500 stands for zero in the data rows.
Some points:
[604 680 601 430 493 328 591 684 364 465 562 640 523 398 474 604 466 598 692 595 536 383 416 492 360 231 469 570 440 478 411 146 411 327 580 410 568 471 381 572 420 565 523 375 528 273 383 747]
[328 475 562 446 501 298 375 416 276 642 734 292 712 199 613 413 365 407 378 433 619 539 301 516 544 698 534 566 548 487 606 176 412 595 626 624 484 433 466 454 406 296 678 473 716 591 563 341]
[377 402 434 492 283 720 521 457 530 349 586 387 509 469 581 442 389 447 510 406 312 483 247 516 527 538 535 663 555 707 348 362 583 565 276 442 521 477 724 560 671 760 493 380 490 381 519 468]
[575 340 602 560 497 743 601 525 451 450 535 573 809 444 579 518 391 605 638 469 617 440 599 607 517 466 505 288 677 303 227 615 368 674 397 334 588 601 496 620 596 413 588 583 646 518 569 409]
[315 478 489 565 388 479 403 638 501 661 574 373 441 485 646 737 460 530 391 467 753 502 572 351 586 364 445 620 619 365 565 503 522 412 417 365 527 612 544 439 386 602 285 821 374 440 584 386]
[514 619 485 663 584 463 509 404 534 633 577 390 588 330 551 445 457 595 666 502 256 496 548 347 481 574 537 584 508 478 417 655 751 626 537 398 444 606 508 556 183 622 616 535 519 497 622 735]
[325 609 693 368 553 386 530 522 329 309 570 499 612 608 493 399 125 512 491 609 314 431 474 373 489 317 374 332 657 587 665 729 472 580 492 632 443 439 670 500 577 427 289 657 333 639 365 458]
[463 593 602 485 476 717 404 276 406 451 517 446 435 662 398 312 564 531 557 684 492 594 635 292 410 533 647 720 462 559 328 308 376 648 697 453 352 599 524 243 520 452 339 497 641 401 600 510]
[516 652 384 596 393 433 624 399 623 345 259 520 393 490 376 449 357 540 513 432 417 400 536 664 547 543 430 598 251 387 523 488 507 550 666 279 449 647 581 369 459 504 665 528 478 544 495 246]
[518 495 544 473 494 296 547 638 716 679 512 168 418 683 558 304 624 401 631 489 619 394 342 497 364 435 249 484 509 613 445 572 386 644 377 321 553 572 471 291 699 366 499 345 597 720 495 680]
[506 638 554 460 402 678 538 629 737 582 674 497 541 497 349 625 510 443 648 664 568 568 552 463 584 575 384 493 279 733 520 573 533 368 635 605 540 369 798 607 496 403 732 732 563 539 609 512]
[627 403 541 329 613 595 464 405 387 406 608 458 435 589 557 572 743 482 471 484 455 608 559 786 593 591 437 522 586 408 651 557 297 435 489 575 673 457 599 479 467 729 447 584 611 518 435 516]
[507 403 579 532 468 371 354 485 351 576 375 502 494 519 424 440 540 516 575 376 504 642 251 596 598 565 315 419 448 452 314 458 603 253 664 535 528 596 558 605 602 447 292 294 268 397 697 497]
[456 500 332 653 542 455 504 392 400 390 568 663 493 790 674 409 371 404 440 322 747 529 336 376 641 352 459 509 279 384 539 466 619 477 378 548 525 445 466 504 565 443 721 540 599 419 485 460]
[522 392 543 366 439 426 566 355 472 310 788 480 327 415 322 512 503 470 484 305 405 690 576 412 332 619 458 371 479 565 487 578 515 585 510 542 455 392 370 588 594 428 501 577 439 468 455 646]
[504 535 485 288 431 557 602 558 493 636 397 452 512 478 534 791 489 543 456 484 161 558 337 425 508 311 723 598 191 294 567 557 425 392 314 518 595 360 313 546 629 275 337 525 628 517 614 544]
[593 361 389 410 494 345 541 544 479 623 479 576 624 572 472 341 545 484 469 506 545 399 611 518 384 574 531 402 430 516 314 538 404 616 497 632 767 675 505 465 220 503 435 495 383 398 740 466]
[504 581 445 626 498 396 363 494 468 541 336 480 468 488 399 683 353 801 373 585 679 722 665 643 370 386 595 320 469 556 552 360 660 647 311 599 514 461 585 428 685 538 474 548 566 596 523 620]
[347 259 541 416 547 562 301 489 732 310 518 635 493 309 332 377 414 543 432 543 637 415 537 521 441 535 518 776 384 322 510 535 432 383 322 558 441 408 630 415 307 425 419 460 363 620 400 694]
[433 631 487 709 550 605 113 642 444 419 465 299 432 670 708 660 449 457 565 308 541 407 536 413 426 792 634 359 275 445 576 628 242 324 511 461 425 498 433 516 370 544 568 439 461 517 470 597]
[657 611 652 448 155 542 573 454 658 525 512 301 596 394 595 314 587 628 370 509 470 403 707 568 542 547 445 468 537 481 435 471 494 417 408 537 293 391 510 599 398 665 463 383 460 418 414 469]
[753 583 418 557 490 322 394 575 622 377 345 589 285 645 615 583 400 438 415 489 472 506 537 350 512 626 593 508 730 572 407 338 359 488 394 594 517 396 629 708 467 149 425 458 495 501 516 392]
[421 592 625 586 684 490 598 571 683 653 738 592 355 516 542 499 494 575 266 464 371 517 562 577 520 517 607 435 389 408 523 337 308 529 494 276 450 622 584 534 635 451 507 389 304 257 575 521]
[353 600 511 507 520 525 615 549 483 394 311 487 624 640 452 487 484 326 398 533 475 601 536 841 697 462 440 516 515 574 567 414 487 618 409 574 335 515 412 553 267 454 510 560 484 483 567 733]
[508 382 315 488 403 418 361 807 490 591 579 627 545 594 375 463 451 519 646 354 298 739 572 559 538 555 447 603 544 431 524 527 508 588 549 482 402 399 452 369 482 637 453 550 632 440 486 337]
[504 455 560 629 574 572 419 331 545 580 387 656 422 510 424 663 429 404 360 580 552 544 354 435 600 604 331 570 494 632 608 618 477 723 500 300 638 426 462 637 339 544 369 325 668 440 522 514]
[664 667 301 546 442 558 362 327 514 396 674 528 698 581 678 585 388 474 349 739 585 431 589 543 511 615 298 434 574 345 512 608 653 314 566 472 375 233 436 288 584 475 354 491 541 612 647 579]
[547 589 422 444 457 638 650 310 467 731 407 494 496 414 541 395 560 594 703 523 622 649 339 380 591 530 576 302 586 449 538 515 361 560 507 553 262 406 604 440 454 285 439 515 296 412 264 643]
[308 583 470 566 497 615 589 542 373 649 441 702 436 409 399 574 609 376 247 418 565 357 608 485 474 565 381 594 548 618 200 718 408 462 455 716 354 381 431 374 582 565 596 453 541 430 394 498]
[511 507 357 563 563 687 625 580 554 362 432 433 905 435 549 399 742 599 315 366 406 428 539 275 351 610 345 341 434 478 568 430 659 581 556 544 535 427 684 261 439 358 425 393 427 391 234 469]
[337 609 378 355 793 451 658 534 419 515 240 261 378 362 377 456 497 475 620 524 481 436 565 421 402 613 466 552 647 217 469 496 546 341 517 500 609 440 665 618 562 581 593 306 525 448 702 511]
[574 326 404 652 431 337 638 362 461 496 393 529 478 344 464 543 428 384 565 555 496 408 449 576 292 678 472 527 532 724 739 464 521 319 383 477 441 654 453 401 526 454 468 738 622 250 558 499]
[585 437 540 648 559 837 466 443 653 634 552 346 456 565 337 324 365 475 445 505 473 411 364 483 268 321 433 264 523 400 610 338 471 496 568 777 526 481 280 575 402 602 539 493 421 667 578 301]
[568 564 464 384 506 250 642 325 604 350 584 500 451 406 563 479 637 405 549 539 633 509 432 440 529 287 652 439 465 375 444 644 492 663 502 547 427 326 603 455 363 770 508 410 464 360 501 349]
[630 369 561 759 618 552 734 680 448 315 562 485 381 333 618 467 412 784 589 621 540 546 328 547 663 567 504 596 548 629 416 580 484 487 457 621 648 433 390 270 428 446 455 360 409 602 626 343]
[539 669 624 467 347 551 398 506 646 386 472 506 578 422 411 504 471 472 480 335 633 567 629 423 539 376 653 561 617 680 710 740 538 424 609 510 632 704 324 443 540 419 521 272 541 329 603 493]
[274 587 290 630 339 432 483 367 561 506 585 621 512 554 431 524 577 628 620 365 483 192 582 529 708 554 667 491 545 500 586 401 494 607 549 620 675 411 483 507 644 473 343 587 462 639 559 649]
[504 544 630 496 434 497 532 438 376 707 658 717 482 633 384 684 500 447 619 571 454 363 717 574 425 612 473 521 640 357 643 510 633 501 292 470 472 448 511 379 418 474 590 349 407 618 380 330]
[447 652 444 390 488 562 461 720 479 484 442 548 420 482 323 534 664 644 473 547 630 365 308 633 363 637 617 365 555 553 556 499 543 535 674 258 535 308 376 560 470 507 325 696 487 538 399 411]
[548 359 586 775 632 430 490 478 585 574 316 557 727 265 462 648 568 235 700 428 436 562 638 418 561 321 497 462 521 531 473 317 285 516 561 392 521 371 542 481 684 578 422 453 319 698 530 481]
[362 285 411 451 473 463 526 508 604 407 535 376 702 630 421 845 581 466 549 860 556 465 495 385 585 619 610 431 418 453 386 471 518 552 562 547 414 840 371 589 580 543 586 270 310 556 376 481]
[674 313 508 553 294 469 525 616 288 587 379 571 513 561 589 434 449 388 280 679 456 539 352 435 445 426 655 533 648 377 521 615 482 504 805 417 659 445 600 399 586 638 815 556 303 627 481 751]
[610 583 688 442 571 472 635 431 593 537 394 460 435 685 562 536 399 456 506 382 571 553 618 443 536 661 352 718 448 447 416 369 554 544 626 584 682 568 326 584 519 617 460 664 493 468 181 505]
[494 339 381 653 662 437 584 706 540 527 514 596 584 546 462 346 478 544 477 567 567 514 605 487 595 500 544 742 591 391 673 572 481 448 546 643 296 561 346 772 664 541 475 500 678 461 451 471]
[475 412 570 591 746 421 383 269 537 694 544 344 735 672 410 385 520 598 514 574 471 466 537 656 596 509 735 619 392 642 404 651 505 353 461 385 502 284 473 446 551 467 536 629 465 285 243 350]
[438 429 155 349 452 556 413 437 460 656 547 515 301 270 675 372 345 443 505 673 384 489 643 558 546 297 410 342 411 568 372 545 469 441 626 415 654 586 541 560 422 417 475 435 535 451 214 426]
[483 483 653 796 416 505 295 504 318 318 534 380 331 507 502 516 851 480 471 634 367 374 512 511 473 345 409 603 524 321 436 642 662 602 460 627 551 469 585 613 498 272 511 666 538 397 434 472]
[400 652 448 406 592 587 583 453 460 393 624 582 515 514 634 357 596 311 476 485 562 618 583 625 342 491 692 623 501 623 503 458 764 399 469 267 527 557 518 604 392 383 412 455 345 698 516 480]
[656 517 635 408 513 443 385 634 329 492 480 636 438 432 512 394 663 450 445 473 533 455 504 410 524 556 612 417 179 518 567 525 612 479 421 549 360 693 572 618 665 597 346 478 669 670 395 445]
[451 637 445 625 499 429 544 329 589 566 506 554 616 703 577 675 612 827 430 299 472 548 249 615 196 375 451 659 617 544 338 567 246 338 584 599 363 653 661 633 425 466 590 516 492 791 422 434]
[717 234 512 337 777 609 374 514 459 568 471 387 356 587 570 780 480 600 473 234 539 203 550 615 570 445 528 575 564 644 544 589 628 639 708 599 260 507 611 426 461 393 520 485 505 407 540 548]
[524 748 413 391 670 474 208 517 715 518 362 706 526 334 671 466 577 435 543 587 426 529 398 579 383 597 480 588 615 371 422 514 590 595 401 652 536 608 404 354 632 553 684 700 323 332 584 437]
[295 319 552 329 482 554 465 357 504 454 322 576 450 529 767 379 700 751 587 571 446 525 664 344 444 505 286 411 383 549 642 476 387 527 542 367 369 398 361 610 546 515 698 410 399 502 654 472]
[239 326 719 502 519 403 546 499 780 457 406 663 377 589 609 483 485 419 514 473 390 582 481 452 610 560 648 211 703 461 352 447 775 222 585 581 465 532 482 309 386 540 424 554 905 504 504 512]
[670 599 323 440 643 492 444 524 403 457 553 452 505 574 218 445 612 568 391 414 431 535 476 313 783 418 413 439 731 611 477 410 469 335 274 424 446 691 421 379 409 501 684 577 587 630 560 455]
There is one direction along which these points spread out most. Take the direction at right angles to it along which they spread out most. Go by this last direction. How many in every 100 of the points above lie lower along it than each point below? Round to a whole number. More than half of the points above lie lower than the first one.
[400 652 448 406 592 587 583 453 460 393 624 582 515 514 634 357 596 311 476 485 562 618 583 625 342 491 692 623 501 623 503 458 764 399 469 267 527 557 518 604 392 383 412 455 345 698 516 480] 25
[717 234 512 337 777 609 374 514 459 568 471 387 356 587 570 780 480 600 473 234 539 203 550 615 570 445 528 575 564 644 544 589 628 639 708 599 260 507 611 426 461 393 520 485 505 407 540 548] 42
[362 285 411 451 473 463 526 508 604 407 535 376 702 630 421 845 581 466 549 860 556 465 495 385 585 619 610 431 418 453 386 471 518 552 562 547 414 840 371 589 580 543 586 270 310 556 376 481] 82
[568 564 464 384 506 250 642 325 604 350 584 500 451 406 563 479 637 405 549 539 633 509 432 440 529 287 652 439 465 375 444 644 492 663 502 547 427 326 603 455 363 770 508 410 464 360 501 349] 24
[656 517 635 408 513 443 385 634 329 492 480 636 438 432 512 394 663 450 445 473 533 455 504 410 524 556 612 417 179 518 567 525 612 479 421 549 360 693 572 618 665 597 346 478 669 670 395 445] 71
[504 455 560 629 574 572 419 331 545 580 387 656 422 510 424 663 429 404 360 580 552 544 354 435 600 604 331 570 494 632 608 618 477 723 500 300 638 426 462 637 339 544 369 325 668 440 522 514] 78
[438 429 155 349 452 556 413 437 460 656 547 515 301 270 675 372 345 443 505 673 384 489 643 558 546 297 410 342 411 568 372 545 469 441 626 415 654 586 541 560 422 417 475 435 535 451 214 426] 33
[524 748 413 391 670 474 208 517 715 518 362 706 526 334 671 466 577 435 543 587 426 529 398 579 383 597 480 588 615 371 422 514 590 595 401 652 536 608 404 354 632 553 684 700 323 332 584 437] 55
[630 369 561 759 618 552 734 680 448 315 562 485 381 333 618 467 412 784 589 621 540 546 328 547 663 567 504 596 548 629 416 580 484 487 457 621 648 433 390 270 428 446 455 360 409 602 626 343] 73
[295 319 552 329 482 554 465 357 504 454 322 576 450 529 767 379 700 751 587 571 446 525 664 344 444 505 286 411 383 549 642 476 387 527 542 367 369 398 361 610 546 515 698 410 399 502 654 472] 36
[504 544 630 496 434 497 532 438 376 707 658 717 482 633 384 684 500 447 619 571 454 363 717 574 425 612 473 521 640 357 643 510 633 501 292 470 472 448 511 379 418 474 590 349 407 618 380 330] 15
[506 638 554 460 402 678 538 629 737 582 674 497 541 497 349 625 510 443 648 664 568 568 552 463 584 575 384 493 279 733 520 573 533 368 635 605 540 369 798 607 496 403 732 732 563 539 609 512] 18
[504 535 485 288 431 557 602 558 493 636 397 452 512 478 534 791 489 543 456 484 161 558 337 425 508 311 723 598 191 294 567 557 425 392 314 518 595 360 313 546 629 275 337 525 628 517 614 544] 95
